The rows below come in pairs that one turn or mirror swaps. Which row does each named row swap with?
J415: [ 0.72,  0.84,  0.59, -0.13,  1.49,  1.96, -0.87, -1.65,  1.22, -1.58,
 -1.85,  3.54, -1.64,  2.73,  0.78,  3.57,  3.14, -0.67, -0.29]
J675: [ 0.40,  1.36,  0.67, -1.09,  1.74,  1.88, -0.99, -2.07,  0.96, -2.39,
 -1.60,  3.22, -1.04,  1.78,  0.44,  3.72,  3.02,  0.51, -0.60]
J214: [-0.07,  0.20,  0.07, -0.85, -1.65, -2.41,  1.45, -2.60, -2.14, -0.98,
 -2.31, -1.59, -3.53,  0.17,  0.40, -1.46,  4.22,  1.15, -4.83]
J600: [-2.58,  3.12,  2.88, -1.65, -0.79,  0.68, -2.16,  5.48,  1.86, -0.52,
 -0.97, -1.07, -1.10,  3.06,  3.96, -1.94,  0.82,  0.17, -0.53]
J498: [ 0.86,  1.08, -0.10,  0.26,  1.22,  1.16, -0.93, -2.17,  0.93, -0.90,
 -1.41,  3.16, -0.42,  1.75,  0.45,  3.78,  3.83,  0.93, -1.07]
J35: [-3.09,  3.15,  2.51, -0.51, -0.37,  0.78, -2.75,  5.27,  1.84, -0.83,
 -1.10, -1.05, -0.91,  2.28,  4.15, -1.76,  0.58,  0.55, -1.74]
J426: [-3.06,  3.46,  2.23, -0.38, -0.18,  0.80, -3.09,  5.22,  1.30, -0.11,
 -0.44, -1.34, -0.69,  2.87,  3.43, -1.70,  0.42,  0.60, -1.52]
J206: [ 0.58,  0.81, -0.66, -0.20,  1.71,  1.89, -0.74, -2.41,  1.30, -2.21,
 -2.62,  3.05, -0.47,  2.53,  1.33,  3.39,  2.57, -0.61, -0.48]
J251: [ 1.10,  0.54,  0.39, -2.10, -1.76,  2.94, -0.56,  0.33, -2.48, -0.62,
 -1.84, -0.90, -0.73,  0.17,  1.13,  2.82, -1.66,  1.54,  3.80]
J441: [ 0.31, -0.36, -0.09, -1.66, -1.72, -2.04,  0.15, -2.47, -2.28, -1.02,
 -2.05, -3.00, -3.89, -0.60,  0.88, -0.89,  4.31,  1.04, -4.31]
J218: [-3.20,  3.19,  1.38, -0.50, -0.45,  1.36, -3.08,  5.44,  1.34,  0.15,
 -0.71, -1.73, -0.75,  2.67,  3.72, -1.94,  0.72,  1.07, -1.04]
J734: [ 0.70,  0.28,  0.67, -1.42, -2.05, -2.93,  0.40, -2.39, -1.92, -1.39,
 -2.81, -2.00, -4.80, -0.08,  1.50, -2.26,  3.89,  0.28, -4.02]
J615: [ 0.33, -0.11,  0.55,  0.14,  1.34,  1.47, -0.87, -2.41,  1.27, -1.83,
 -1.05,  2.98, -0.57,  2.46,  0.92,  4.12,  2.38,  0.68, -1.45]
J924: [ 1.02,  0.32,  0.14, -2.21, -2.20,  2.08, -0.48,  0.20, -3.02, -0.19,
 -1.40, -1.46, -0.71,  0.83,  0.49,  2.63, -1.92,  1.16,  3.73]
J279: [ 0.26, -0.25,  1.11, -1.08, -0.80, -2.68,  0.95, -2.74, -2.93, -1.68,
 -2.16, -2.61, -3.69, -0.01,  0.83, -1.47,  4.18,  0.44, -4.30]
J75: [ 0.32, -0.65,  0.08, -1.11, -1.37, -2.46,  0.59, -2.69, -2.49, -0.04,
 -2.89, -1.87, -2.99,  0.89,  1.80, -1.97,  4.65,  0.78, -4.66]
J613: [-4.26, -1.88,  3.14, -1.72, -2.05, -1.95,  0.56,  1.19,  1.35, -1.41,
 -4.15, -3.46, -1.50,  0.84,  1.05,  1.06, -1.51, -0.08, -0.62]
J64: [-0.49,  0.96, -0.83,  4.07, -0.01,  1.87, -1.01, -0.02, -2.42,  1.07,
 -0.60, -3.59, -3.13,  0.96,  2.09, -3.34, -0.57, -0.60,  2.60]
J100: [-3.28,  3.13,  2.11, -0.14,  0.49,  1.21, -2.96,  4.99,  1.51, -0.76,
 -0.31, -1.13, -1.03,  2.64,  3.60, -2.61,  0.66,  0.36, -0.82]
J658: [ 1.10, -0.04,  0.68, -2.84, -2.98,  2.59, -1.62,  0.16, -2.30, -0.33,
 -1.35, -0.92, -1.19,  0.84,  0.63,  2.31, -1.43,  1.33,  3.65]
J726: [ 0.41,  0.03,  0.80,  0.44,  1.70,  1.14, -0.75, -1.88,  1.23, -1.52,
 -1.99,  3.74, -0.60,  1.10,  0.99,  3.61,  2.86, -0.28, -0.98]
J456: [-4.03, -0.78,  2.82, -1.63, -1.90, -2.02,  0.93,  1.53,  1.37, -1.58,
 -4.34, -4.21, -0.84,  0.70,  0.84,  0.72, -0.95,  0.24, -1.29]
J805: [ 1.31, -0.28,  0.18, -2.40, -1.62, -2.79,  1.38, -1.90, -2.09, -1.33,
 -2.10, -3.15, -3.88,  0.54,  1.50, -1.55,  3.51,  0.48, -3.80]
J822: [-0.50,  0.72, -0.25,  2.83,  0.10,  1.65, -0.54, -0.66, -2.40,  1.56,
 -1.61, -3.06, -2.79,  1.85,  2.09, -3.80, -1.52, -1.29,  3.27]
J887: [ 0.53, -0.17, -0.57, -2.15, -1.91, -3.10,  0.83, -1.57, -2.06, -1.22,
 -2.75, -2.02, -4.15, -0.10,  2.18, -1.48,  3.81,  0.58, -4.33]
J2: [-3.25,  3.15,  2.27, -0.76, -0.80,  0.85, -2.58,  5.04,  1.97, -1.35,
  0.29, -0.69, -1.19,  2.32,  3.43, -2.17,  0.27,  0.50, -1.48]
J113: [-2.75,  3.11,  2.27, -0.74, -0.73,  0.92, -3.18,  5.52,  1.67, -0.77,
 -1.07, -0.94, -0.66,  3.33,  3.69, -1.66,  0.21,  0.66, -1.41]
J928: [ 0.65,  0.42,  0.16, -0.21,  1.65,  2.02, -1.08, -2.01,  0.62, -0.43,
 -2.12,  3.25,  0.14,  2.93,  1.33,  2.82,  3.87,  0.11, -1.49]
J604: [ 0.53,  0.07,  0.58, -1.46, -2.31, -2.49,  0.88, -2.16, -3.36, -1.68,
 -1.93, -1.95, -3.51,  0.03,  1.23, -1.21,  4.56,  0.10, -4.11]
J306: [-0.50,  1.45, -0.32,  3.46,  0.44,  1.38, -1.37,  0.47, -2.90,  0.98,
 -0.31, -3.17, -2.72,  1.86,  2.92, -4.34, -0.74, -0.31,  2.49]
J388: [-3.06,  3.17,  2.59, -0.53, -0.63,  1.18, -2.56,  5.46,  2.46, -0.98,
 -0.29, -1.59, -0.70,  2.52,  2.89, -1.63,  0.48,  0.45, -0.82]
J970: [-0.96,  1.00, -1.08,  3.48,  0.18,  1.66, -1.14, -0.46, -3.42,  1.26,
 -0.57, -2.89, -3.00,  1.89,  2.29, -3.49, -1.12, -0.78,  2.51]
J770: [-1.42,  1.12, -0.88,  3.84, -0.18,  1.56, -1.17, -0.11, -2.46,  1.50,
 -0.88, -3.31, -2.36,  2.19,  2.32, -3.93, -1.57,  0.00,  1.93]
J694: [ 0.91,  0.43,  0.32, -0.86,  2.15,  1.33, -0.76, -2.18,  2.32, -1.22,
 -1.80,  2.75, -0.18,  2.41,  0.59,  3.39,  2.40, -0.54, -0.39]
J462: [-4.13, -1.99,  3.21, -1.19, -2.32, -1.46,  0.76,  0.99,  1.51, -1.70,
 -4.37, -4.30, -1.91,  1.35,  0.54,  0.17, -0.73, -0.09, -0.99]
J271: [-0.42,  0.77, -0.35,  3.38, -0.54,  1.42, -0.77,  0.25, -2.45,  1.37,
 -0.27, -3.41, -2.80,  1.44,  2.05, -3.93, -1.59, -0.32,  2.81]
J231: [-4.85, -1.01,  2.83, -1.60, -2.18, -2.58,  1.06,  0.96,  0.80, -1.96,
 -3.88, -4.18, -1.56,  0.87,  0.96,  0.29, -0.68,  0.01, -1.05]
J387: [-0.74,  0.81, -0.94,  3.24,  0.00,  1.33, -1.51,  0.01, -3.01,  1.85,
 -1.40, -3.31, -2.97,  1.88,  1.97, -3.76, -1.36, -0.79,  2.32]
J702: [ 1.05,  0.30,  0.66, -2.65, -2.95,  2.43, -0.71,  0.18, -2.97, -0.65,
 -2.01, -2.01, -0.99,  0.76,  0.63,  2.49, -1.78,  0.76,  3.52]
J320: [-0.96,  1.47, -0.71,  3.63,  0.43,  1.38, -1.40,  0.18, -2.83,  1.89,
 -0.62, -3.71, -2.71,  2.01,  1.82, -3.41, -1.45, -0.43,  1.75]
J524: [-0.10, -0.43,  0.71, -0.94, -0.94, -3.15,  1.05, -2.83, -2.30, -1.63,
 -2.59, -2.35, -4.55, -0.31,  1.30, -1.31,  3.88,  1.05, -3.63]
J995: [ 0.71,  0.65,  1.09, -0.75,  2.40,  1.36, -1.35, -1.88,  0.88, -1.63,
 -1.34,  3.02, -0.52,  1.66,  0.67,  3.72,  3.15,  0.36, -1.03]

J75 pairs with J928
J2 pairs with J64
J251 pairs with J231
J734 pairs with J415
J887 pairs with J206
J702 pairs with J613
J675 pairs with J524
J822 pairs with J600
J214 pairs with J498
J456 pairs with J924
J604 pairs with J726

